 -6  -15    4    3    1   -1   -4
-30  -23   -2   -3   -3   -8  -21
 -6    2   -2   -3   -3   -8   12
-54    2  -25  -26  -15   -5  -15
  5   26   -7   -9   -3    3  -10
 17    2   -2   -3   -3   -8  -26
 -6  -15  -30  -32  -23   10  -10
 17   10  -19  -14  -11    3  -15
  5   10    4    3    1   10    1
 -6  -31   -7   -9   -3   -1    1
-18   10    4   -3    1   -8   -4
 -6  -15    4    3    1    3  -15
 17   10  -13   -9   -7    3   -4
Counting starts at 0.
The entry in row 0 and column 2: 4
The entry directly above the largest entry: 2
Read off the top-right entry.
-4
The entry at the centre is -32
The entry in row 2 and column 0 -> -6
The largest entry: 26
Read off the entry in the bottom-right corner.
-4
The entry in row 0 and column 0: -6
Read off the entry in row 0 and column 1.
-15
The entry directly above the centre entry: -3
The entry at row 1, column 0 -> -30
Read off the smallest entry.
-54
Read off the entry in the bottom-left corner.
17
Read off the bottom entry of the column that holds the largest entry.
10
Read off the entry directly below -32.
-14
The entry in row 2 and column 1: 2
Read off the entry in row 1 and column 2.
-2

W = [ -3  -4  -5  28 -37  -3   1  -4  15  -3 -48  -4  20   3 -27]
Which number is the maximum? 28
Which number is the entry just right of the centre entry? 15
Which number is the entry just left of -48? -3

Read these off the array that follows.
1) Give the entry in the bottom-right corner.
2) Give the largest entry in the first column.
3) Give the 4th-last entry, reading row by row.
4) Give the largest entry in the last row.
5) Give the bottom-left entry.
6) Give the second entry on the diagonal from the top-right corner.
7) Give the fifth-last entry, reading row by row.
array([[ -4, -32,  18,   3,  18, -32,  17, -10, -25,   5, -17, -27],
       [ -6, -12,  23,  14,  13,   3, -16,   1,  -3, -52, -13,  -5],
       [ -6, -12,  23,  14,  13,   3, -16,   0,  -3, -52, -13,  -5],
       [ -6, -12,  23,  14,  13,   3, -16,   0,  -3, -52, -13,  -5],
       [ -6, -12,  23,  14,  13,   3, -16,   0,  -3, -52, -13,  -4]])
1) -4
2) -4
3) -3
4) 23
5) -6
6) -13
7) 0

X = [185 182 145  29 156  54 118  96  74  90 195  73]
What is the 2nd entry from the left?
Answer: 182
The third-last entry: 90
What is the 1st entry from the left?
Answer: 185
The first entry from the right is 73

Questions about the matrix below. Counting starts at 0.
1) Read off the entry in the top-right corner.
2) Read off the entry just right of the smallest entry.
3) Read off the entry directly below the largest entry.
4) Read off the entry in row 1 and column 0.
5) Read off the entry directly below 28.
6) Read off the entry in the bottom-left corner.
7) Read off the entry just left of the smallest entry.
8) Read off the top-left entry.
[[  5   7   6   4   8   3   3   8   6   1   3   2   7]
 [-24  28  -9  -1  13 -38 -17  34  30 -25  36 -38  26]
 [ 11  10  11   8  12   8   7  12   9   4   5   7  11]
 [ 18   7  14 -11  19   1 -16  19 -11 -33 -36 -12   6]
 [  7   8   8   5  10   5   5  10   7   2   4   4   8]
 [ 19 -29   8  -4 -11  31  11 -32 -30  13 -42  29 -26]
 [-17 -11 -15 -13 -13 -18 -15 -11 -10 -14  -8 -17 -11]
 [-27 -17 -24  -3 -28 -13   1 -28  -3  15  19  -2 -17]
 [-38 -11 -27   3 -28 -20   6 -23  12  22  42  -5 -10]
 [-14  -2 -10 -12  -4 -19 -16   1  -3 -20  -5 -21  -2]]
1) 7
2) 29
3) -5
4) -24
5) 10
6) -14
7) 13
8) 5

x =
-1.3  -0.6  -1.1  -1.0  -0.1  -1.3
 0.4   0.8   0.7   0.4   1.0   0.5
 0.4   1.0   0.7   0.6   1.1   0.6
 0.5   1.1   0.9   0.6   1.3   0.8
-1.0  -0.8  -0.8  -0.9  -0.7  -0.9
-1.2  -0.4  -2.5   0.1   1.6  -2.6
 0.3   0.7   0.5   0.4   0.8   0.4
 1.3   0.2   2.5  -0.2  -1.2   2.4
 0.5   1.0   0.8   0.6   1.1   0.7
-1.2  -0.6  -1.4  -0.7   0.1  -1.6
-0.9  -0.8  -0.8  -0.9  -0.8  -0.9
Find the top entry of the column that holds the smallest entry.
A: -1.3
Find the entry in the bottom-right corner.
A: -0.9
Find the smallest entry in the last column.
A: -2.6
The entry just left of the smallest entry -> 1.6
Find the largest entry in the first column.
A: 1.3
Find the entry in the top-left corner.
A: -1.3
The 2nd largest entry is 2.4
Find the 3rd-last entry, reading row by row.
A: -0.9
Find the entry directly above 0.3.
A: -1.2
Find the top entry of the column that holds the largest entry.
A: -1.1
Find the bottom entry of the column that holds the largest entry.
A: -0.8
Find the bottom-left entry.
A: -0.9
The third entry on the main diagonal -> 0.7
The maximum is 2.5
Find the entry just left of the largest entry.
A: 0.2
Find the largest entry in the first row.
A: -0.1
The 3rd entry on the diagonal from the top-right corner: 0.6
The 2nd entry on the diagonal from the top-right corner: 1.0
The second smallest entry: -2.5
Find the second entry in reading order.
A: -0.6
The second-last entry, reading row by row is -0.8
The 2nd entry on the main diagonal -> 0.8

A =
  7.785   -7.397   -4.485   -4.105   -6.277   -4.561   -2.293   -1.679  -11.810    2.859   -2.896   -0.562
  7.469  -15.656    0.916   -2.909   -4.199   -3.812   -3.424   -3.603   -8.272   -0.105   -0.165    1.448
 -8.799  -10.579   -7.705    3.093   -2.437   -7.430   -6.058   -2.249    8.057  -10.713    0.487   10.174
 -6.425    5.015   -2.011    0.326    0.056   -3.868   -4.927    0.817   -0.597   -6.687    2.082   -5.850
  2.173    2.775   -1.272   -5.487    0.664    2.204   -5.527    3.820  -10.542    3.927    1.488  -12.611
-18.577   -2.554   -5.525    4.847   -0.339   -5.629   -3.459   -8.339   16.765  -13.525   -1.030    2.746
 11.376    0.046    2.130   -8.258   -5.594   -1.885   -3.399   -0.748  -19.732   11.304   -0.081  -10.962
 -1.740    2.074   -4.682   -5.702   -3.048   -3.072   -3.308   -4.254   -5.013   -1.191   -4.407   -5.748
 17.196    5.821   -5.083   -9.790  -11.089   -0.539   -4.638    4.260  -27.772   10.979   -8.882  -13.286
The entry directly below -5.527?
Answer: -3.459
The top-left entry is 7.785
The 5th entry from the end, reading row by row?
Answer: 4.260
The entry in the bottom-right corner?
Answer: -13.286
The entry in the top-right corner?
Answer: -0.562
The third entry on the diagonal from the top-right corner: -10.713
The bottom-left entry?
Answer: 17.196
The third entry on the main diagonal?
Answer: -7.705
The entry directly above -3.603?
Answer: -1.679
The entry just left of -3.424?
Answer: -3.812
The second smallest entry is -19.732
The entry just left of 2.859?
Answer: -11.810
The entry directly above -13.286?
Answer: -5.748
The third entry from the end, reading row by row?
Answer: 10.979
The entry just left of -1.679 -> -2.293
The largest entry in the last column?
Answer: 10.174
The third smallest entry?
Answer: -18.577
The fourth-last entry, reading row by row?
Answer: -27.772
The entry just right of 5.015?
Answer: -2.011
The entry just left of 2.746?
Answer: -1.030
The entry directly above the smallest entry?
Answer: -5.013
The entry directly below 0.326 -> -5.487
The entry directly below 7.469?
Answer: -8.799
The entry just left of -3.399?
Answer: -1.885
The entry just right of -0.081 is -10.962
The entry directly above -4.407 is -0.081
The second entry in reading order?
Answer: -7.397
The entry just left of 0.046 is 11.376
The entry directly above the largest entry: -1.740
The fifth entry in reading order is -6.277
